In the data rows, zero lies at 4.5, halfway between 4 and 5.
Some points, each followed by its number:
[4 3 4 4 5 7 5 4 5 5 5 4 2 2 4 3 2 5 7 5 4 4 4 5 3 3 4 2 4 4 5 4] 0
[2 1 3 1 0 4 4 4 5 2 3 3 3 1 2 3 4 0 2 2 2 4 3 4 6 6 4 4 4 1 2 0] 1
[3 2 5 4 0 3 2 4 3 4 4 2 2 3 3 0 1 3 0 4 3 4 4 5 8 2 3 2 2 4 3 1] 2
[3 3 4 3 3 4 4 3 4 3 3 3 3 3 3 4 2 3 1 2 2 5 4 3 6 4 4 2 3 4 3 4] 3
[3 6 5 4 2 4 3 4 4 3 2 3 4 3 3 3 2 3 2 4 2 5 4 5 3 4 2 3 3 4 3 2] 4
[6 7 6 8 7 6 5 5 4 4 2 3 6 4 4 3 4 4 4 9 6 6 7 6 2 5 2 5 6 6 4 4] 5
[6 6 2 4 4 4 3 3 4 3 5 5 6 7 7 6 5 4 5 5 5 3 2 4 4 6 7 6 6 5 3 3] 6
[6 7 6 7 5 5 3 3 4 5 3 3 4 4 3 4 3 5 3 5 1 3 4 5 2 5 3 5 4 4 5 5] 7
[6 5 8 4 5 4 3 3 6 4 5 4 6 4 5 7 4 3 3 4 2 3 3 4 4 1 3 2 5 1 5 6] 8
[5 6 8 6 3 7 4 5 3 5 8 4 6 4 6 3 3 4 4 3 1 6 3 6 2 4 5 4 8 5 6 6] 9
[4 5 4 4 3 2 5 4 5 3 4 2 4 5 4 3 3 3 0 1 3 7 4 6 4 5 5 4 3 2 4 4] 10
[5 5 4 6 6 5 4 7 7 9 5 7 6 5 9 6 6 5 4 4 5 7 4 4 4 4 4 6 6 4 6 3] 11
[5 4 3 4 4 5 9 8 7 7 6 4 5 6 7 8 6 4 5 3 7 6 7 4 4 4 5 6 7 5 4 5] 12
[4 2 3 3 5 4 5 7 5 8 6 8 5 7 5 6 6 4 5 6 2 3 2 0 6 5 3 4 4 5 5 5] 13
[7 6 6 6 6 4 6 6 6 4 3 4 4 4 3 5 6 6 4 7 9 4 5 3 5 4 5 6 5 6 6 7] 14
[4 5 5 3 5 5 6 5 9 7 7 4 5 5 2 7 6 5 5 5 5 4 7 3 3 3 5 4 4 5 7 5] 15
[3 3 2 4 3 2 3 3 3 5 6 6 6 6 5 5 4 5 5 4 4 3 2 6 6 4 5 5 6 3 3 4] 16
[0 3 2 2 3 7 6 5 5 4 5 3 4 3 5 4 2 2 2 2 4 4 7 4 6 5 5 2 4 4 1 3] 17
[2 1 3 1 3 3 5 4 4 5 3 3 4 1 2 3 1 2 4 2 2 4 5 4 5 8 4 1 2 2 0 2] 18
[6 3 5 3 3 3 6 7 5 6 3 5 3 5 2 3 3 3 4 2 4 5 4 4 6 4 5 6 3 3 5 5] 19
[4 4 3 3 5 4 4 7 4 7 4 5 5 5 4 3 5 4 5 4 1 3 4 1 6 5 5 3 3 4 4 4] 20
[2 2 4 5 4 4 4 2 4 3 6 7 4 7 5 4 3 6 5 4 5 3 5 5 5 6 6 6 5 5 6 5] 21
New points follow, each followed by the numbers of its two nearest points above, nearest first.
[2 2 4 4 5 4 2 3 3 4 6 9 7 9 7 6 6 6 5 4 5 4 5 6 5 7 6 6 7 6 7 5] 21 16
[3 1 3 2 1 4 4 3 4 2 4 3 3 2 2 4 4 1 2 3 3 3 4 4 5 5 5 5 4 3 2 1] 1 3
[1 1 3 2 3 3 4 4 4 4 3 3 4 2 2 3 3 3 3 1 2 4 4 4 5 8 4 1 3 3 1 2] 18 3
[4 3 3 3 5 4 4 5 5 7 6 7 6 7 6 6 5 4 6 5 3 3 3 2 6 5 4 5 5 5 4 4] 13 20
[6 4 4 4 4 4 5 3 2 4 5 2 4 5 3 5 5 3 5 5 5 4 5 4 4 3 7 7 5 6 3 4] 6 16
[5 5 6 7 6 6 4 7 4 1 4 3 2 3 4 0 4 7 7 5 7 5 3 5 5 3 1 3 3 6 6 4] 0 14
[6 4 5 3 3 2 6 7 6 5 4 4 4 5 3 4 4 3 3 1 4 6 4 4 4 5 6 7 4 3 5 5] 19 10
[7 3 6 6 7 8 5 3 5 6 6 4 1 3 4 3 3 7 9 7 4 5 3 6 2 2 4 3 5 5 7 4] 0 7
[5 6 5 6 7 6 5 7 6 8 5 6 6 4 8 5 6 4 4 5 7 7 5 4 4 4 4 5 5 4 6 4] 11 12
